Every row has a hidden score. How much higher is the second row's score than the first row's in each pair? 10 means about the same, 20 much higher and 0 much lower. The score is a weighted sum of the row's numbers plus the product of two more (or one squared), each taken from its middle value.
array([-17, 18, 7, -33, -32, 32, 30, -20, -11, 22, 10, 18, 33])
array([0, 11, 12, 26, 40, -9, 3, 27, 22, -9, -38, 12, 3]) -> 5
array([-2, 9, -6, -28, -39, 16, 15, -12, -20, 8, 25, 3, 7])
array([-10, -7, -33, -2, 20, 45, -37, -42, -30, 33, 19, 2, 25]) -> 8
array([-4, -8, 8, 42, 48, -6, -23, 0, 31, 10, -43, 13, -19])
array([-16, 26, 9, -29, -28, 13, 49, 8, 3, 8, -7, 34, 30]) -> 9
array([5, 12, 23, 24, 15, -21, 5, 21, 31, -7, -36, 16, -10])
array([7, -4, -10, 13, 23, -9, 9, 24, 4, -28, -16, -8, 12]) -> 10
array([1, -6, -7, 17, 14, -17, 15, 22, 9, -20, -5, -20, -23])
array([10, -2, 6, -3, -23, 6, 12, 10, 0, -10, 15, -11, 8]) -> 10
array([5, 6, 24, 22, 29, -19, -1, 21, 30, -13, -26, 11, -10])
array([-9, 13, 19, -27, -30, 22, 15, -31, -2, 11, 7, 27, 23]) -> 19
array([-6, -3, 9, -6, -16, 15, 2, -13, 2, 26, 6, 9, 8])
array([-1, -11, -20, 5, 17, -7, -25, -26, -7, 26, 6, -7, -44]) -> 9
array([12, -12, -18, 6, 9, 6, 3, 7, -23, -39, 9, -20, 26])
array([1, 3, 22, 29, 18, -30, 1, 19, 35, -9, -31, 8, -33]) -> 6
array([7, -10, -3, 18, 16, -11, 5, 23, 13, -30, -11, -12, 7])
array([4, 4, -18, -10, 19, 6, -8, 3, -10, -21, -1, 3, 9]) -> 10
array([8, 3, -25, 10, 8, -15, 46, 51, -8, -36, -14, -27, 16])
array([6, 0, -16, 11, 19, -1, 30, 33, 5, -21, -32, -5, 29]) -> 13
array([-11, -1, 14, 1, -7, -4, -4, 0, 14, 22, -16, 14, -19])
array([-2, 4, -9, -2, 23, 4, -1, 6, -3, -29, -3, 8, 14]) -> 7
array([-1, -20, 21, 22, -14, -45, 16, 12, 11, -12, 14, -39, -88])
array([5, -4, -10, 1, 20, 13, 6, 8, -15, -30, 2, -8, 24]) -> 9
array([8, -13, -31, -9, -6, 9, 6, -7, -30, -17, 29, -27, 10])
array([-7, 1, 8, -8, -12, 11, 18, 1, 3, 14, 2, 6, 0]) -> 9
array([-5, 5, -29, -18, 6, 6, -3, -13, -24, -1, 21, 1, -7])
array([-6, 5, 10, -18, -12, 29, -8, -29, -10, 30, 11, 17, 15]) -> 8
array([-6, 3, 1, 4, 19, -14, 12, 9, 7, -17, -11, 6, -8])
array([15, -10, -3, 5, 11, 10, -21, -6, -15, -14, 11, -14, 15]) -> 8
array([8, 3, 16, 21, 23, -19, -16, 19, 22, -24, -14, -3, -10])
array([5, 3, 21, 14, 13, -23, 10, 17, 17, -13, -15, 0, -19]) -> 10
array([7, 3, 10, -11, -36, 16, 18, 0, -1, -2, 16, -1, 26])
array([2, 1, 28, 2, -6, -26, 15, 15, 11, -14, -8, 4, -19]) -> 11
array([-5, 11, 17, -17, -19, 17, 13, -12, -4, 19, 9, 17, 12])
array([22, -17, -33, -7, -6, 16, 9, -4, -31, -24, 28, -27, 18]) -> 9
array([4, -12, -18, -1, 15, 22, -10, -9, -20, -9, 10, -17, 23])
array([-7, -36, -29, 36, 45, 32, -52, -42, 2, 36, -14, 11, -12]) -> 16
array([8, -18, 22, 28, -2, -15, -7, -3, 26, 16, -11, -10, -5])
array([5, -8, 11, 19, 12, -2, -23, 6, -2, -28, 4, -9, 10]) -> 13
array([3, 2, 17, 25, 21, -18, -14, 22, 27, -11, -27, 10, -10])
array([4, -3, -3, 12, 28, -12, -5, 14, 0, -17, -7, -7, 0]) -> 7
array([19, -38, 29, 47, 9, -28, -30, 1, 37, -10, -10, -25, -21])
array([-14, 18, 13, 19, 2, -52, 32, 39, 30, -11, -20, -20, -93]) -> 11
array([1, 8, 17, 17, 20, -13, 6, 31, 20, -11, -26, 1, -4])
array([2, 15, 29, -22, -36, -23, 38, 16, 13, 13, 1, 8, -23]) -> 15
array([-11, 8, 30, -11, -10, 6, 16, -3, 26, 46, -21, 37, 10])
array([-18, -24, -57, 21, 80, -4, -61, -31, -25, 5, 10, -21, -50]) -> 12
array([-2, 12, 15, -10, -36, 4, 29, 5, 13, 6, -5, 20, 15])
array([16, -11, 2, 11, -18, -19, -11, 2, 6, -8, 13, -25, -13]) -> 6
array([5, -4, 4, -17, -27, 26, -8, -24, -17, 4, 25, -10, 14])
array([5, -2, -22, -11, 10, 34, -34, -27, -20, 14, 20, 4, 17]) -> 6
array([12, -18, 23, 19, 11, -32, -16, 9, 12, -17, -2, -24, -29])
array([-2, 2, 24, 18, 10, -4, -21, 5, 19, -2, -5, 4, -2]) -> 12
array([-6, 8, 24, 9, 12, -10, -5, 14, 17, -6, -17, 10, -8])
array([6, -13, 3, 7, 19, -3, -13, 10, -1, -25, -3, -12, 14]) -> 9
array([1, 6, 21, 14, 14, -17, -12, 12, 24, -13, -21, 11, -3])
array([14, -20, -32, 33, 49, -15, -23, 21, -10, -38, 4, -43, -15]) -> 8
array([6, -6, 11, 3, -8, -11, -29, -10, 7, 13, 4, -6, -20])
array([15, -6, -29, -4, 4, 10, 11, 0, -22, -31, 16, -24, 10]) -> 14
array([-2, 15, -3, -39, -58, 32, 32, -19, -16, 11, 23, 17, 42])
array([-7, -1, -40, 1, 29, 42, -36, -32, -35, 6, 13, 3, 27]) -> 12
array([-8, 15, 14, -14, -33, 9, 29, -9, 12, 31, -8, 21, 18])
array([-12, -8, -23, -28, -25, 36, -32, -59, -37, 41, 43, -3, 8]) -> 13
array([-8, 1, 2, -12, -29, 31, 2, -6, -15, 13, 20, 6, 30])
array([-7, 9, -42, -57, -30, 41, 1, -37, -53, 6, 47, -10, 24]) -> 5
array([9, -10, -31, 25, 47, -6, -14, 27, -15, -35, -6, -25, 11])
array([-2, 7, 24, -8, -26, 14, 12, -10, 10, 17, -2, 21, 24]) -> 12
array([5, 1, -17, -16, 2, 8, 16, 19, -26, -31, 3, -3, 26])
array([5, -11, -38, -10, 17, 48, -48, -37, -39, 0, 31, -20, 30]) -> 13
array([0, -12, -30, -4, 23, 25, -42, -37, -26, 1, 24, -19, 3])
array([-15, 12, 7, -42, -48, 30, 23, -6, -7, 8, 15, 13, 36]) -> 8
array([12, -19, -34, 3, 2, -5, 0, 12, -29, -40, 28, -28, 0])
array([17, 5, -39, -11, -30, -34, 51, 43, -33, -47, 34, -46, -19]) -> 12
array([-6, -33, -12, 20, 48, 27, -102, -65, -31, 20, 32, 2, -27])
array([-12, -11, -37, 5, 30, 33, -25, -29, -23, 33, 5, 1, 10]) -> 8
array([-5, -1, 7, 13, 20, -10, -13, 8, 12, -9, -14, 3, -1])
array([5, 1, -14, -8, -20, -17, 43, 28, -6, -19, 10, -23, -13]) -> 9
array([0, 10, 20, 13, 12, -11, -3, 16, 20, -11, -22, 19, 9])
array([4, 11, -17, 44, 55, -16, 31, 51, 29, -27, -51, -11, 12]) -> 9
array([-13, 21, 0, -32, -21, 32, 24, -6, -5, 25, 2, 28, 38])
array([-2, 3, 16, 10, 8, -10, 14, 17, 17, -22, -14, 8, -13]) -> 9
array([0, 7, -20, -15, -20, -25, 32, 20, -21, -23, 28, -27, -29])
array([-3, 2, 11, 15, 25, -17, -3, 22, 12, -12, -21, 11, -4]) -> 8
array([6, 12, 50, 32, 8, -28, 14, 30, 39, -4, -40, 10, -10])
array([-11, 1, -6, 10, 11, 30, -21, -10, 9, 7, -14, 26, 32]) -> 17
array([5, -4, 15, 17, 6, -11, -17, 11, 14, -6, -14, 0, -2])
array([7, -16, 36, 25, -10, -16, -14, -2, 34, 23, -17, 7, -5]) -> 10
array([-1, -4, 43, 12, -23, -6, 6, -5, 27, 18, -19, 7, 16])
array([7, 2, -7, 26, 34, -18, 16, 27, 14, -10, -17, -14, -3]) -> 2
array([-10, 3, 19, 24, 17, -17, 0, 12, 34, 42, -30, 16, -17])
array([10, -6, -33, 29, 27, -14, 29, 54, -9, -38, -19, -31, 12]) -> 6
array([-15, 3, -28, -4, 44, 17, -19, -11, -16, -4, -4, 8, 0])
array([1, 4, 40, 15, -18, -13, -2, 12, 30, 22, -18, 1, -1]) -> 8
array([-3, -9, -11, -1, -13, 22, -15, -4, -8, -1, 10, -8, 10])
array([3, -3, 9, 23, 28, -7, -16, 10, 26, -8, -26, 16, 4]) -> 6
array([8, -2, 31, 32, 21, -24, -22, 27, 38, -10, -31, 4, -5])
array([-2, -5, 0, 16, 22, 17, -34, -9, 6, -18, -6, 6, 16]) -> 15
array([-4, -10, 14, 2, -7, 5, -10, -24, -2, 12, 3, 3, 1])
array([-11, 0, 6, -3, -11, 12, 9, -2, 5, 22, -3, 9, 4]) -> 8
array([6, -17, -30, 5, 15, 0, -28, -26, -18, 15, 21, -19, -24])
array([3, -3, 1, 8, 16, -18, 3, 12, -5, -15, 2, -6, -15]) -> 11
array([2, -2, -23, -18, -2, -9, 8, 5, -25, -12, 17, -15, -4])
array([-5, 15, 22, -7, -13, -4, 21, 23, 21, 3, -20, 24, 2]) -> 13
array([15, -11, 18, 19, -19, -8, -11, 8, 13, -9, 3, -13, -6])
array([-2, 9, 18, 10, 14, -14, 7, 26, 25, -19, -31, 15, -4]) -> 10
array([-1, -2, -58, -42, -46, 28, 26, -27, -54, -6, 62, -26, 7])
array([23, 18, -26, -26, -33, -1, 65, 41, -51, -48, 33, -32, 32]) -> 5
array([1, -2, 32, 38, 19, -16, -13, 16, 29, -1, -39, 12, 9])
array([6, 1, 23, 9, -5, -12, 10, 22, 27, -23, -21, 8, 9]) -> 8
array([0, 3, 23, 17, 11, -25, 16, 23, 28, -9, -24, 5, -20])
array([0, -8, -50, -35, -5, 26, -1, -15, -51, -4, 42, -18, 3]) -> 12
array([-12, 21, -21, 14, 25, -26, 60, 50, 20, -14, -34, -9, -28])
array([-12, 7, -1, -20, -22, 29, 10, -13, -9, 16, 15, 9, 21]) -> 13
array([2, 5, -4, 0, 11, -12, 35, 23, 2, -18, -14, -6, -3])
array([-3, 14, 34, -5, -19, 1, 26, 7, 27, 36, -30, 29, 15]) -> 9
array([-1, 1, -22, -4, 23, 31, -20, -17, -21, -6, 8, -4, 32])
array([5, -16, 9, 24, -6, 1, -15, -2, 17, 19, -6, -4, -7]) -> 8
array([0, -17, -27, 6, 36, 19, -61, -29, -24, 7, 16, -4, -8])
array([-4, -7, -53, -47, -23, 54, -30, -68, -78, 3, 80, -13, 49]) -> 14
array([-10, 6, -3, -22, -29, 36, 18, -8, -12, -4, 18, 3, 31])
array([19, -14, 17, 15, -23, -19, -19, 3, 11, -4, 11, -25, -10]) -> 7
array([7, -4, 18, 24, 21, -13, -3, 22, 16, -25, -18, -5, 4])
array([-1, 3, 19, 26, 27, -15, -22, 17, 24, -10, -27, 9, -6]) -> 12
array([-4, -1, -5, -13, -9, 31, -6, -32, -8, 22, 11, 10, 10])
array([-6, -4, -28, 25, 41, -19, 31, 40, 3, -19, -22, -23, -17]) -> 7
array([11, -12, -19, 5, -4, -8, -6, -8, -12, -7, 20, -23, -20])
array([-13, -4, -5, 6, 15, -2, -23, -27, 6, 34, -11, 15, -25]) -> 13
array([5, -2, 23, 18, 15, -25, -8, 14, 23, -15, -22, -1, -10])
array([2, -17, -53, -26, 3, 43, -42, -42, -55, 7, 52, -19, 40]) -> 11
array([-21, 7, 17, 17, 43, -5, -52, -23, 38, 78, -62, 43, -33])
array([1, 8, -9, -8, 7, -9, 25, 14, -11, -25, -1, -2, 11]) -> 9
array([-3, 3, -13, -1, 9, -12, 18, 24, -9, -12, -5, -2, -4])
array([-12, 3, 19, 4, -15, 9, 9, -9, 14, 28, -6, 18, 7]) -> 10
array([-8, 16, 24, -19, -27, 16, 14, -22, 7, 36, -8, 30, 4])
array([-16, -6, 15, 14, 12, -15, -9, -23, 24, 60, -23, 14, -39]) -> 9
array([-26, -2, 11, 22, 38, -16, -41, -27, 23, 41, -32, 26, -52])
array([-5, 2, 2, -8, -12, 26, -4, -12, -7, 13, 11, 9, 15]) -> 5
array([0, -8, 14, -8, -14, 23, -13, -23, -2, 18, 7, 8, 21])
array([26, -29, 14, 25, 2, -22, -40, -9, 10, -6, 5, -26, -18]) -> 8
array([-12, 16, 8, -13, -13, 14, 9, -1, 11, 35, -5, 20, -2])
array([-1, 9, -19, -40, -37, 27, 18, -19, -23, 21, 18, 11, 25]) -> 9
array([6, 18, 9, -3, -3, -24, 44, 39, 14, -20, -34, 12, 1])
array([-5, -9, -5, -6, -3, 16, -31, -39, -3, 26, 9, 7, -16]) -> 14
array([0, -6, 18, 10, 11, -2, -15, 9, 10, -11, -11, -5, 15])
array([6, -18, -47, -5, 18, 35, -48, -37, -42, -11, 41, -25, 25]) -> 12
array([-10, 16, 25, -14, -21, 5, 22, 7, 15, 29, -17, 34, 16])
array([3, -3, -24, -15, -28, -28, 43, 33, -24, -36, 29, -39, -27]) -> 9
array([-10, 2, -5, 47, 65, -21, 2, 30, 30, 2, -54, 13, -18])
array([8, -7, -27, 10, 15, -2, 28, 34, -9, -34, -9, -18, 26]) -> 10
array([-13, 10, 5, -2, 8, 22, -9, -7, 1, -12, 4, 14, 30])
array([-6, -14, 13, 20, 25, -21, -20, -15, 22, 32, -22, 4, -41]) -> 8
array([12, -19, 36, 21, -16, -13, -18, 0, 21, 3, 0, -10, 2])
array([-12, -7, -7, 19, 32, -7, -27, -13, 12, 32, -17, 14, -30]) -> 12
array([5, 2, 26, 18, 13, -16, -5, 15, 26, -12, -29, 13, 4])
array([-14, 7, 11, 1, -7, 1, -1, -5, 15, 31, -16, 22, -5]) -> 14
array([9, -8, -18, 1, 3, 11, 9, 6, -18, -29, 6, -17, 29])
array([-21, 17, -24, -40, -9, 24, 10, -24, -21, 17, 15, 22, 3]) -> 9
array([-3, 6, 4, -11, -33, 4, 4, -10, 2, 20, 2, 4, 0])
array([0, -1, 22, 41, 30, -15, -12, 27, 34, -20, -37, 0, 12]) -> 8
array([2, -1, -7, -6, 16, -25, -10, 6, -13, -7, 16, -24, -43])
array([1, -13, -15, 8, 19, -18, -13, -11, -3, 12, 7, -16, -39]) -> 11
